In the rows, zero is written as 128.
A state moves one step at a time under one of 6 hidden systems, and each row is a state written as 18 numbers. Each run below is a few steps of one system.
vek, run 1 (9 x 18):
[[122 144 139 109 146 108 123  73 178 132 117 162  65 159 172 119 152 132]
 [144  82 167 143 115 133 178  87 123 133  88 105 150 151 148 152 137  72]
 [134 104 145 149 142 148 147 189  94 121 123 109 182  88 132 108  67 133]
 [131 179 106 123 157 136 111 173 117 157 175 135  68  98 131 103 112 147]
 [117 152 114 111  90 116 149  71 153 157 127 127  68 140  72 130 160 114]
 [105  94 158 149 116 121 136 101 168  83  83 100 162 149  86 164 113 142]
 [154 131 144 143 192 114 113 199 146  95 103 136 163 139 174 124 120 124]
 [149 147 120 105 149 128 162 126 137 188 155 172 111 115 185  72 130 110]
 [100  96 132 143  96 154 163  59  98 155 152  80  88 111 116 125 108 114]]
muf, run 2:
[[141 103 167 163 145 142 134 138 130  80  65 106  88 141 183 133  94 128]
 [179 133 152 126 133 139 153 183  80 120 124 121 130  69 101 136  85 101]
 [ 79 156 142 125 153 114 148 147 168 159 159 124 148  94  83 100  85 159]
 [134 147 105 175 133 123 159 137 199 135 113 119 108 191  84 139 152 135]
 [183 100 138 100  89 110 152  93 148  88  70 165 150 139 103 130 148 112]
 [124 100 198 116 176 119 129 111 146 104 119 134 160 107 187 150  95 121]
 [146 122 135 172 169 146 176 184 106 161 126  92 137 126 156 103 107  88]
 [131 130 109 136 107 128 160 130 125 120 113 110  96  90  69  60  81 154]
 [104 166 166 134 134 109 120 125 180 101 114 119  87 128  68 186 114 145]]
didi, run 3:
[[108 130 173 113 151 123 139 127 101 173 118 118 133 123 190 146 147  54]
 [131 119 109 156 103 157 141 188 122 132  90 153 158 143 163  79  88 166]
 [176 108 119 132 151 133 126 111 115  77 167 101  83  73  96 121  91 151]
 [ 97 166 150 102 109 106 154 117 122 173 113 108 102 112  66 136 150  79]
 [113 121 123 163  93 137 138 122 191 122  91 153 157 198 126 152 135 163]
 [184  90 120 120 193 108  99 116 130  71 147 119 149 128 160 140 157 108]
 [ 97 145 148  76 141 111 142 126 111 184 124 150 139  93 170  72 124  96]
 [132 121 133 180  90 178 161 140 129 141 117 137  87 140 161 134  70 168]
 [179 109 113 138 124 127 124 151  89  74 119  87 127 102  61 145 128 105]]
didi, run 4, 9 rows:
[[165 119 109 142 158 134 145 184 118 149 156 131 207 139 134 140 153  90]
 [ 97  92  92 127 133 130 129  95 119 140 154 110 147 117 146  42 110 155]
 [119 149 140 132 115 135 109 110 106 115 104 112  16 121 146 135 116 131]
 [158 157 147 107  82 127 124 173 121 122  93 170 148 120  80 182 131 117]
 [110 100 136 150 158 127 147 114 173 131 181 110 205 127 101 154 110 147]
 [115 122  86 149 173 122 124 116 127 150 147  87 102 162 158  82 170  98]
 [134 132 113  85  71 127  98 110 107 114  81 182  99 132 162  95 133 151]
 [140 124 195 122 129 144 121 132 117 102 137 137 122  84 140 203  78 136]
 [124 147 118 157 160 130 158 195 121 171 154  94 173 122  85 131 129  95]]
dob, run 5:
[[139 103 155 146 130 154 171 127  72 169 140  92 120 110 161 142 117  65]
 [ 69 158 114 142 151 131 106 164 125 151 130 109  89 126 152  74 101 162]
 [172 152  92 102 114 118  87 136 127  82 147 153  90 110  77 144 139 165]
 [108 114 154  99  77 131 138  86 105 155 141 130 183 110  85 181 137 102]
 [ 74 110 125 159 138 136 124 121 169 155 129 127 173 193 181 131 141 145]
 [208 109  81 133 150 128 125 141 120  95 112 150 110 149 169  83 156 116]
 [136 121 176  90 118 132 145 101  78 132 122 127  86  57 148 117  90  98]
 [ 62 166 151 158 124 144 106 150 139 149 140 103  84 136 120 182 104 156]
 [151 135  58 144 102 140 102 181 112 120 147 136 171 147  77 123 152 154]]
pigo, run 6 (9 x 18):
[[117  94 152 121 148 109 115  59 186  74 137 128 133 135 126 150 117 165]
 [151  90 126 131 122 142 135  97  89 141 131 111 146 157 169 164 176  59]
 [ 92 123 126 134 132 148 139 172 105 171 133 134 172 113 175  70  86 141]
 [177 124 139 156 133 148 136 150 125  77 117 120  64 101 119 133  74 160]
 [142 168 101  89  77 123 101 128 101 147 144 160 102 123  83 161 174 114]
 [ 44 146 141 132 148 112 110 114 187 155 160 121 155 147 112 141 122 162]
 [163  77 118 169 154 125 125 120 139  69 103  92 159 174 131 148 152 111]
 [146  93 108  83 105 131 124 103  77 144 139 154 166 102 174  75 139 107]
 [ 98 140 172 148 140 153 143 127 126 149 135 123  68 101 183 133  66 148]]
zadig, run 7:
[[117 160 125 111 151 116 154 151 169 175 187 154 166  97  86 111 107 146]
 [ 84 134 134 155 145 111 139  82 179 126 111  87  68 159 101 123 136 132]
 [153 100 122 110 110 105 126 132 100  93  53 116 167 138 109 115 165  75]
 [152 102 165  87 142 125 115 108 139  96 145 177 165  92 177 136  91 155]
 [145 151 158 168 167 150 158 163 125 143 141 106  60 115 156 149  88 115]
 [104 128 108 142  86 138 182 134 110 185 125 107 161 121  71  89 122 109]
 [ 86 105 129 113 109 113  83  73 142  76 130 107 128 117  79 138 117 178]
 [170 156 151 117 176  98 107 178 142  84  96 132 122 132 116 173 155  97]
 [155 120 145 119 153 121 188 116 178 166 137 171 172 138 165  97 123 111]]
muf, run 8 (9 x 18):
[[101 164 133  83  71 113 109 113 122 130 104 144  89  98  61 133 125 142]
 [106 141 144 133 123 136  96 138 173 124 150 165 158 161 140 204 129 167]
 [177  96  84 129 146 127 139 133 125 138 153 140 196 159 145 120 182  92]
 [113  96 127  99 146 109 129  64 121 122 118 117 108 111 173  56 126 120]
 [112 136 162 159 121 153 120 134  93 121 104  93  50 125 160 168 102 117]
 [137 144 117 121  81 149 118 190  75 137 138 135 166  89  82 145 103 138]
 [ 97 151  98 111 165 104 100 132 179 130 183 143 157 122  97 112 131 176]
 [141 142 106 141 134 115 147  94 171 156 127 136  91 190 132 142 194  95]
 [142  78 138 108  59 142 134  73 100 108  81 152 144 135 157 128 130 122]]
vek, run 9:
[[148 124 109  75  82 111  82  85 115  86 107 163 102 130 109 139 165 136]
 [111 108 165 109 103 135  99 101 137 116 132 155 188 147 147 209 144 129]
 [146  98  87 148 139 144 109 169 108 137 160 134 210 159 161 133 154 124]
 [147 111  75  91 111 131  97 115  86 125 163 150 132 103 155  66 133 151]
 [101 123 133  95  79 141  83  73  84 125 146 129  83 116 142 172 143 128]
 [136 123 126 134  69 143 110 145 107 124 118 138 177 154  92 205 158 116]
 [149 117  92 116 139 123  94 154 149 106 172 161 208 129 116 129 133 175]
 [115 119  89  94 152 116  71  96 120 127 166 142 122 144 183  99 173 135]
 [128  93 119 106  57 145 120  76  82 134  99 144 130 150 161 134 155 106]]
pigo, run 10 (9 x 18):
[[ 83 144 146  91 101  96  97 109 143 103  52 140 104 133 112 106 130 140]
 [133 114 197 103 142 109 139 104 148 115 124 135 165 107 122 199 123  95]
 [164 121 109 147 176 135 168 146 130 176 186 116 165 136 142 124 151  80]
 [135 125  83 152 128 138 152 145 139 134 101 134  98 145 145  35 109 153]
 [132 128 159 103  78 122 126  99 116  87  59 137  72 103  99 129 101 135]
 [110 162 178  88 138 107 120 132 124 158 148 133 141  99 100 194 143  81]
 [134 141 113 160 192 116 152 164 188 157 167 125 170 160 125 125 142 127]
 [167  89  74 148 115 130 156  99 143  98  95 121 120 161 119  56 140 139]
 [100 117 159  77  93 116 124  77  90 125  83 126  90  94 146 102 119 104]]
dob, run 11 (9 x 18):
[[108 125 193 150 139 150 134 132 134 120 103 126  93 121 188 162  66 141]
 [146 156  98 170 152 145 118 205  98 130 155  96 107 132 108 149 134 115]
 [113 140  93  87 112 114 124 133 114 156 170 141 159  80  82  71 119 146]
 [100 124 136 111 114 111 110  46 184 112 143 141 112 149 106 164 143 157]
 [150 103 128 151  86 138 141 137 124 114  60 126 164 186 129 162 162  95]
 [144  96 148 132 168 142 142 159 111 128 129 139 181 109 204  92  93 123]
 [144 159 125 124 184 121 130 118 132 144 172 115  42 108 152 116 135 108]
 [114 158 116 127  57 138 141 141 107 143  94 127  75 113  61 115 110 142]
 [ 93  98 135 138 114 133  88 127 130  86 145 113 184 116  96 167  97 181]]
zadig, run 12, 9 rows:
[[ 66 125 113 124 127 127  64 112 121 100 119 116  86 135 159 103 116 179]
 [185 166 114 109  92 128 121 168 102 128  98 168  96 138 112 160 165  99]
 [132 104 123 128 122 146 145  86 153 167 199 159 188 145 153 163 143 134]
 [ 94 116 101 177 164 142  91 152 121 114 131  77  97 158 167 104 121 151]
 [153 162  84  88  84 119 122 159  97 149 102 167 119 116 110  80 154 116]
 [114 122 144 101  95 137 112  53 146 137 176 165 119 136 141 192 142 146]
 [129 119 117 185 157 148 110 182 112 119 123  88 140 174 156 164 145 117]
 [144 132  71 106 123 128 132 155 129 152 142 168 166 125 130  45 133 150]
 [108 142 129 100 116 126  98  56 130 132 155 133  42 122 144 146 142 138]]

Name the system that made each run.
run 13, 2 rows:
[[112 103 106  84  92 108 104  64 118 108  93 136 123 133 127  76 158 129]
 [109 142 201 115 135 125 110 122 141 108  93 145  94 122 181 183 102 131]]
  didi
run 14 (2 x 18):
[[160 104 138 105 206  93 118 118 144  86 121 129 137 111 180  75 127 116]
 [182 125 148 117  96 145 174 104 127 152 108 182  92 136 187 129 125 104]]
  pigo
run 15 (2 x 18):
[[153 178 134 124 139 138 117 167 134 133 180 156  75  91 110 162  97 160]
 [107 128  96 139  82 143 139 112 108 161 179  98 137 121  47 146 141 129]]
  dob
run 16, 2 rows:
[[154 162 128 112 158  98 144 176 158 133 134 141 171 116  57 142 148 104]
 [109 101 108 141 132 127 164  60 181 164 169 133 154 162 134 104 141 137]]
  didi
run 17:
[[ 72 103 101 170 147 143  96 129 140 127 139 100 148 178 178 111 130 162]
 [165 150  72 112 109 124  98 162  96 113 102 154  84 129 131  76 150 135]]
  zadig
run 18 (2 x 18):
[[ 97 120 122 138  97 124 153 124 119 117  76  93 107 104  73  62  90 139]
 [113 132 164 121 163  97  82 139 163  62 115 115 142 114  97 170 112 161]]
  dob
run 19, 2 rows:
[[157 106  76 156 156 131 134 127 161  96 177 121 136 127  98  87 106 182]
 [134 116 137  87 136  88 127  78 123 101 106  98 118 105  77 120 168  76]]
  dob
run 20 (2 x 18):
[[136 113 116 121  63 163 132  76 105 159 188 151 126 126 125 180 134 140]
 [ 72  88 109 125 131 124  72 111 107 117 145  89 194 146 127 140 158 129]]
  muf
run 21, 2 rows:
[[119 158 165  74 102 107 162 102 152 155 114 173 121  85  98 108 106 126]
 [101 112 155 183 138 148 147 127 183 128 135 116 147 169 143 180 100 157]]
  muf
run 22 (2 x 18):
[[151 111 106 127  91 143 157 111 101 116 109 123  87  94 113  60  82 153]
 [106 174 168  93 117 113 102 128 107 125 100 127  48  95 110 159 123 106]]
  pigo
run 23 (2 x 18):
[[121 128 161 122  99 149 105 168 113 123  83 173 156 143 196 156 103 145]
 [191 126  95 160 116 169 163 143 130 136 178 149  95 124 127 132  99 158]]
  zadig
run 24 (2 x 18):
[[120 146 112 163 149 141 146 125 144 186 185 111 117 172 139 174 168  97]
 [104 106  81 163 116 132 127 165 132 123  88 112 171 165 125  61 124 158]]
  pigo
run 25:
[[179 118  71 124 143 143 140 113 120 156 219 143 134 119 133 109 149 129]
 [ 80 134 100 151 102 144 114 112 138 145 107 121  64 167 159  84 122 162]]
  pigo
run 26, 2 rows:
[[113 144 141  95 117 139  61 144 104 120 166 165 128 106 165 174 113 167]
 [137 137  92 126  92 154 117 114 104 172 195 146 125 152 129 180 172 114]]
  dob
run 27 (2 x 18):
[[ 90 140 125 152 101 157 145 148  91 177 171  81 129 101  73 156 109 119]
 [ 74 141 101 133 107 114 101 141 161 120 124 113 165 147  49 129 133 172]]
  zadig
run 28, 2 rows:
[[ 63 156 163 117 169 122 107 140 124 152 137 109  92  93 170 101  89 140]
 [142 159  91 181  96 166 145 174 115 157 144 121  83 152  97 149 121 139]]
  muf
run 29 (2 x 18):
[[172 158 108 129 126 127 160 204 124 148  84 162 132 132 131  81 133 108]
 [156  84 130 129 103 142 163  73 147 102 148 138 135  97 102 108  78 169]]
  didi
